Here are some points, each followed by its number:
[-0.75 -0.46 -0.75  0.16 -0.98  1.11 -0.57  0.3  -1.08 -0.64 -0.55 -0.36  0.04 -0.47 -0.12  0.59  0.77 -1.32 -0.56  0.14 -0.23 -0.75  0.12] 0
[ 0.15  1.35 -0.19  1.4  -0.96  0.31 -1.22  1.21  0.25  2.39  0.31  0.41  0.52  2.89 -0.95  0.24  0.03  1.42  1.1  -1.22 -0.36  2.72  0.72] 1
[ 0.68 -0.35 -0.5   0.42 -0.55 -1.11 -0.02  0.81 -1.4  -1.13 -0.52  0.73 -0.26 -0.99  0.1  -1.44 -0.47 -2.09 -0.38 -0.28 -0.29  0.49 -0.8 ] 2
[ 0.13  1.13  1.77  0.11 -0.03 -0.67 -0.36  0.58  0.71  0.03  0.77 -0.42  0.35 -0.72  0.47  0.33 -0.35  0.35 -0.14  1.15  1.1   0.37  0.13] 3
[ 0.69 -1.54  0.74 -0.19  1.49  0.04  3.24  0.31  1.17 -2.18 -0.79  0.09 -0.45 -1.07 -0.43  1.71 -1.25 -0.72 -0.91  0.93  1.84 -0.07 -0.19] 4
[-0.92 -1.56 -1.56 -0.56 -0.73  0.1   0.92  0.53  0.1  -1.21 -0.5   0.06 -0.03 -1.02  0.38  2.06  0.16 -1.95 -0.74  0.18 -0.4  -0.52 -1.35] 5
[ 2.36  0.28 -0.52  0.78 -0.17 -2.09 -0.69  1.12 -1.6   2.11  0.73 -1.46 -2.86  0.1   0.22 -2.05  0.27  1.93  2.07  0.25 -0.14  0.59  1.15] 6
[ 0.53 -0.62 -0.91 -0.44 -0.7  -0.45  0.77  1.61 -0.88 -0.32 -1.58  0.04  0.81 -0.73 -0.65  0.82 -0.85 -2.09 -0.65 -1.08 -0.21 -0.54 -1.04] 7
[ 1.33  0.44 -0.33 -0.53 -0.04 -0.84  0.41 -0.56 -0.4  -0.28 -0.18  0.93  0.87 -2.55  0.44  0.47 -0.75 -0.87  0.38 -0.24 -0.08 -0.69 -0.91] 8
[ 1.72 -1.79  0.5  -0.26  2.36 -0.65  1.39 -1.1   0.04 -0.91  0.93  0.29  2.   -0.32  1.02  0.57 -1.11  1.34 -0.5   0.87 -1.46  0.95  0.27] 9
[-0.35 -1.75  0.34  0.05  1.54  0.78  0.95 -0.57  1.75 -1.88 -0.77  0.55  1.57 -0.38  0.64  1.61 -1.8  -1.18 -0.05 -0.8   1.25 -0.47 -1.11] 10
[ 1.71  1.31 -0.47  0.25 -0.93 -1.63 -1.1  -0.13 -1.98  0.56  0.19 -0.06 -0.51  0.38 -0.56 -1.85  1.07 -0.44  0.36 -0.08 -0.14  0.9   1.15] 11
[-0.48 -1.47 -1.67 -0.19  0.44  0.09  0.3   0.95 -0.67 -0.88 -0.49 -0.06  0.4  -1.29  1.03  0.18 -0.62 -1.4  -0.53 -0.65  0.22  0.45 -2.15] 12
[-0.42 -0.89 -1.98  0.68 -0.35  0.04 -0.36  0.46 -1.7   0.16 -0.19 -1.1  -0.06 -0.67 -0.78  0.46  0.73 -1.06  1.27  0.72 -1.05 -0.17  0.09] 13
[-0.55 -0.75 -0.16  0.74 -0.57 -0.49 -0.44  0.97  1.33 -0.96  0.74 -0.21  0.58 -1.78 -0.31 -0.6   0.42 -0.38 -0.18 -0.75 -1.5  -0.15 -0.4 ] 14
[-0.85 -0.58 -0.93 -2.03 -1.7   0.65  0.56 -0.13 -0.44 -0.64 -0.79 -0.16  0.27 -0.07  0.21 -0.46  0.51 -1.05 -1.22  1.28  0.67 -0.89  0.1 ] 15
[ 1.41 -1.21 -0.18  0.5   0.97 -0.54  2.05  0.34  0.7  -1.19 -0.41  0.13 -0.24 -0.69 -0.57  1.16  0.08 -1.09 -0.98 -0.68  0.93 -0.55 -1.7 ] 16
[-0.88  0.39  0.63 -1.31  0.07  0.49  1.    0.05  0.23 -0.64 -0.81 -0.55 -0.45  0.36 -0.31  0.17 -0.35  0.39 -0.54  0.02  0.5  -0.89 -0.66] 17
[ 1.23  1.28 -0.68  2.37  0.38  0.63 -4.23  0.93 -0.55  1.89  1.43  1.27 -2.05  0.97 -0.49 -0.45 -0.05  2.85  1.42  0.64 -0.78 -0.84  1.76] 18
New points follow, each followed by the numbers of its three nearest points above, smallest number first.
[ 0.59  1.18 -0.49  1.62 -0.78 -0.94 -1.02 -0.26  0.24  0.46 -0.36 -0.21 -0.71  1.04  0.51 -1.42 -0.68  0.76  0.24  0.05  0.    0.99  0.09] 1 3 11
[-1.24  0.61  1.04  0.39  1.34  0.91 -1.65 -1.54  0.72  0.16  1.63  0.17  0.18  0.73 -1.03 -0.1  -1.55  1.02  0.57 -0.51  0.36  2.38  0.  ] 1 3 17
[-0.79  0.17  1.27  0.28  0.17  0.27 -0.68 -1.88  1.75 -0.66  2.3  -0.28  0.04  0.09  0.45  0.06 -0.1   0.43 -0.35  0.43  0.27  1.62  0.04] 3 14 17
[ 0.05 -2.54 -0.49  0.41 -0.41  0.05  0.52  0.46 -0.09 -0.35 -1.42 -0.13  1.01 -1.3  -1.35  1.28 -0.45 -0.33 -1.15 -0.75 -0.4  -1.16  0.3 ] 0 5 7
[ 0.65 -0.69 -0.58 -0.1   0.21  0.59  0.14  0.56  0.3  -1.19 -1.32  0.55  0.   -1.26  0.18  1.28  0.71 -1.87 -1.55 -0.31 -0.08 -0.57  0.85] 0 5 7
[-0.46 -1.1  -0.13  0.23  0.7   0.23 -0.35  0.55 -0.16  0.02  0.16  1.1   0.39 -2.56 -0.11 -1.03  0.09 -0.8  -1.08 -0.65 -1.81 -0.38 -0.14] 2 8 14
[-0.43 -0.58 -1.39 -0.04 -0.57  0.48  0.91  0.37  0.03 -2.1  -1.2   0.01 -1.08 -0.49  0.56 -0.18 -0.7  -1.67 -1.14 -0.3   0.17 -0.07  1.42] 0 2 15
[-1.32  1.4   0.59 -1.97 -0.47  0.29  0.78 -0.35  0.98 -1.5  -0.75  0.06  0.55  0.2   0.27 -0.64 -1.09  0.75 -0.41 -0.42  0.36  0.37  0.13] 3 15 17
[ 1.57  1.38  3.18  0.15  2.65  0.52  1.12 -0.24  2.76  1.47  0.77 -0.64  0.25  1.69  0.97 -0.74  0.57  1.32  0.3  -0.39  1.16  2.37 -0.03] 1 3 17
[ 3.15 -1.65  0.66 -0.86  2.96  1.63  3.28  0.29  1.83 -2.2   2.75  0.39  2.77 -0.41  2.48  1.19  0.8   1.14 -0.26  0.07  0.87 -0.72  0.27] 4 9 10
[-0.07  0.5   0.48  0.14 -0.06  0.12 -0.24 -0.25 -0.28  0.9  -0.67 -0.99 -1.65  0.37 -1.2  -1.07  0.93  1.68 -0.17 -0.66  0.64  0.3  -0.75] 3 11 17
[ 0.04  0.09  0.64 -0.26 -0.23 -0.2   0.08 -1.03 -0.23 -0.37 -0.27 -0.59 -0.15  1.04  0.15 -0.6   0.1  -1.34  0.24 -1.58  0.47  0.32 -0.28] 0 2 17
